(in the rows, 128 means zero)
A single turn carries every row of the set below to another of its rows. Some are shown first; where does it send the rows asked next?
K920: [118  99 129 139 147 143 126 141 112 151 156 128 111  97 104 153 146]
K701: [116 115 136 113 138 141 124 172 136 182 137 133 186 142 113 141 109]
K320: [119  93 169 115 142 141 137 147 136 133 136 127 124 102 133 176 154]
K627: [119  70 149 135 122 115 140 165 123 132 126 127 134 112  95 176 117]
K502: [109  97 132 122 128 123 171 153 107 150 141 149 131 116 140 122 154]
K910: [114 142 121 122 129 128 133 152 109 134  91 126 175  89 110 131 141]
K857: [110  96 141 114 112 121 150 160 141 128  96 138 171 128 155 105 124]
K802: [128 120 136 119 117 127 108 150 147 139  93 116 203 110 123 143 132]
K902: [ 95  78 128 134 133 123 102 145 154 138 156 121 164 111 107 164 139]
K479: [122  88 143 125 105 120 156 124 123 111 150 138 127  96 126 135 131]
K492: [105  98 142 124  95 148  93 169 155 148 120 118 134 115 102 134 155]
K912: [112 130 125 124 144 151 155 135 155 125 128 141 135 148 108 110 136]
K747: [128 114 161 139 139 149  99 157 154 157 137 124 163 136  95 169 116]
K515: [113  93 137 135 142 131 170 138 141 117 128 136 172  99 149 123 113]
K248: [135  94 125 143 109 133 109 169 133 145 128 116 168 126  84 139 166]
K38: [112 121 116  99 121 136 153 150 148 131 118 135 171 131 142 100 133]
K309: [117 104 124 156 102 116  87 166 146 137 130 153 149 125 124 151 130]
K426: [114 105 138 119 118 145 175 148 157 132 144 122 111 116 127 138 111]
K676: [129 118 148 133  99 135 112 144 154 132  99 112 186 124 127 144  92]
K84: [133 115 113 118 107 141 101 148 119 128 146 122 187 122 133 141  99]
K186: [121 110 140 155 135 143  96 134 155 145 142 106 148 116  92 159 103]
K189: [147  93 159 122 123 137 158 137 109 143 124 104 150 134  92 153 148]
K61: [118 115 143 134 136 130 130 162 117 115 109 112 163 112 133  84 106]
K513: [121 103 135 110 134 131 177 155  94 139 138 122 135 121 110 121 145]
K496: [103 152 135 120 117 123 164 153 152 131 116 131 133 124 100 144 148]
K618: [109 112 151 145 123 145 122 159 125 136 146 122 107 109  85 145 154]
K937: [159 109 125 137 149 129 115 154 131 156 122 134 176 128 154 126 108]
K721: [120  78 156 132 125 121 105 149 126 133 156 124 108 124 123 146 113]
K616: [145 132 125 114 113 157 111 175 149 165 136 129 164 125 110 112 126]
K347: [126 136 143 108 147 128 152 171 132 157 103 112 166 102  99 113 120]
K125: [113 123 132 149 128 148 117 155 148 132 114 124 170 100 171 143 107]
K279: [113 103 150 158 123 116  93 156 126 156 139 104 159 112 138 158 108]
K146: [128 118 122 142 126 121 156 138 140 140 112 100 152  81 138 104 131]
K934: [107 131 176 144 120 125 171 146 130 135 142 130 136 121 141 119 139]
K976: [135  98 135 111 142 143 144 161 136 122 121 131 140 154  95 168 150]

K934 goes to K902
K802 goes to K513
K912 goes to K492
Now find these:
K426 goes to K309
K248 goes to K347
K186 goes to K857
K279 goes to K515

A single turn carries every row of the set below to another of its rows. Some are shown first; where does it send the rows asked next?
K923: [102  90 113 147 140 156 102 119 160 104 127 139  99 123 143 140 126 126
 147 112 188 125]
K151: [149  98 108 133 169 163 122 164 112 151 145 195 128 129 173 175 104 117
 146 147 147 140]
K293: [ 91  86 110 146 136 149 101 127 158 104 137 133  93 126 128 139 115 110
 146 110 178 122]
K419: [150 147  84 142 127 175 117 141 112 131 137 128 141 145 157 176  99 104
 140 170 149 132]
K28: [133  95 106 135 173 151 132 176  93 132 159 176 126 127 137 174  84  96
 136 141 136 128]
K843: [145 137  88 147 118 167 109 146 127 137 146 135 134 150 155 175  84  92
 147 167 131 132]
K188: [111 112 135 125 166 149 119 149 103 153 145 152 161 146 127 133  71  97
 147 141 142 129]
K996: [104  96  79 150 137 163  96 128 158  94 150 142 110 111 146 144  99 119
 149 100 185 146]
K520: [152 107 104 133 179 163 138 163  93 140 141 180 138 127 162 179 111 125
 135 149 162 138]
K588: [127 120 137 119 175 161 121 134 101 150 131 152 169 143 143 135  94 117
 144 150 164 129]
K545: [143 104 101 133 177 155 146 172  83 126 149 172 134 122 135 178 101 111
 126 146 152 131]
K128: [144 139  85 144 122 161 116 149 114 127 147 129 133 147 144 177  84  89
 137 167 131 129]
K755: [115 108 141 124 162 154 108 143 115 162 140 164 158 150 143 134  76  99
 155 144 143 129]
K386: [ 95  90 113 146 142 149 109 125 151  96 133 127  97 121 123 140 120 115
 139 110 187 123]
K142: [ 98  94  79 152 138 161 101 132 152  92 149 136 111 108 139 146  98 116
 146  98 186 147]
K382: [124 117 139 127 170 164 110 138 111 164 133 164 165 148 154 132  88 119
 156 148 155 133]
K343: [138  91 106 138 162 153 118 176 113 148 152 191 125 134 158 178  87  99
 143 144 134 135]
K956: [100  97  80 149 140 162 101 127 148  90 147 135 116 109 141 146 102 121
 144 100 192 148]
K204: [104  95  81 153 140 165  96 127 156  98 146 143 112 109 150 145 106 120
 147 102 192 146]
K689: [149 144  87 142 127 168 120 142 108 125 145 120 138 147 146 177  97  99
 132 169 140 132]
K136: [103  97  80 151 142 162 101 122 147  94 144 138 114 107 147 145 106 122
 144 101 195 145]
K341: [ 98  85 111 147 137 152  98 124 166 106 133 135  95 127 140 138 120 116
 147 111 182 125]
K197: [154 142  87 144 119 171 110 140 123 141 140 137 135 149 166 176  98 103
 145 171 139 133]
K359: [117 119 134 122 171 153 123 142  91 138 137 145 168 144 122 136  81 108
 138 146 156 128]
K192: [100  93 109 150 143 156 110 121 151  99 126 133 100 121 135 141 129 119
 140 115 192 123]

K520 goes to K28
K588 goes to K188
K293 goes to K923
Now find these:
K843 goes to K419

